legiv: [  7   9  48  -8 -70 -33 -10 -35 -49]
nukaz: [  68    8 -102   83   90  -34  -25   -1  -37]
Buz: [-30  54 -20  -2  47 -17 -24   3  16]
fibo: [ 38   8  28  21  15 -15   7  -3  -3]
succ: [38] -> [8]
succ: [-2] -> [47]
present: [-25  -1] -> yes
succ: [68] -> [8]
present: [ 6  9 48] -> no
present: [ 54 -20  -2] -> yes

zil: [  1   3 -28   5 -12   6  17   5  -9  -7 -55   6  -6   6  19  35  -1  24
  -4  -4  -6   5  -4   4   4 -70  37  16   9]
Gos: [  -7  -11  -30   29   -9    6   26   20   -9   -1  -38   17   -4    6
   21   45   -2   18  -11   -5  -17    8   -2    4    0 -100    5   26
    2]
nenap: [  8  -3 -13 -15  -7   4  -3 -13  -5 -12 -61 -12  -8   5  13   5   2  26
   6   0   9  -3  -7   4   6 -14  63  -4  14]
muto: [-11 -20  16  38  22  -6  -9  17   3   8  33  -3   3   2  -3 -22   3  -9
  -5   4  -9  -2  -3  -1  -6  -9 -50  -1 -10]
fibo: [  1 -29  13  16  20  -4 -26  -5  -2  -5 -36 -26  -6   8   8 -37   8  19
   7   7   7 -11 -14   2   1   1  25 -17   8]
fak: [  4  -5 -23   0  -8   5   6  -4  -9 -11 -75  -5 -10   8  21  20   2  32
   2  -1   2  -1  -9   5   6 -57  60   6  15]
nukaz: [ -1  10  16 -11   1  -3  -2  -2   8   8  63   6   8  -9 -19 -12  -3 -28
   0   0   1   1   9  -4  -4  56 -43  -5 -11]
nuvip: [ -3  27   0 -10 -11   1  17   6   5   9  57  21   9  -9 -14  19  -6 -27
  -6  -4  -7   8  14  -3  -3  22 -45  10 -12]
present: [-1 24 -4 -4 -6] -> yes
succ: [-37] -> [8]
succ: [-22] -> [3]
[-11 -20  16  38  22  -6  -9  17   3   8  33  -3   3   2  -3 -22   3  -9
  -5   4  -9  -2  -3  -1  -6  -9 -50  -1 -10] -> muto
succ: [-23] -> [0]
succ: [38] -> [22]

muto: [ -1 -60 -34  16 -52  23 -56 -62 -62  22 -58 -53  18  18 -56  16 -57 -58
  25  17  18  15 -52 -54  10 -61  19 -85  22 -57  17 -54  17  15  15  26]
nenap: [-85  39  80 -74  44 -82  29  43  38 -80  29  39 -74 -82  53 -83  27  44
 -80 -73 -78 -79  53  32 -81  42 -84  67 -81  31 -74  35 -84 -76 -74 -81]
Buz: [-108  -60   29  -81  -34  -83  -53  -53  -56  -83  -60  -39  -84  -87
  -39  -92  -60  -50  -80  -81  -85  -88  -33  -52  -99  -53  -88   -1
  -80  -51  -78  -43  -91  -86  -83  -79]
present: [ 16 -56 -58  25  17] -> no
[-85  39  80 -74  44 -82  29  43  38 -80  29  39 -74 -82  53 -83  27  44
 -80 -73 -78 -79  53  32 -81  42 -84  67 -81  31 -74  35 -84 -76 -74 -81] -> nenap
present: [ 43 -84  67 -81] -> no
succ: [32] -> [-81]

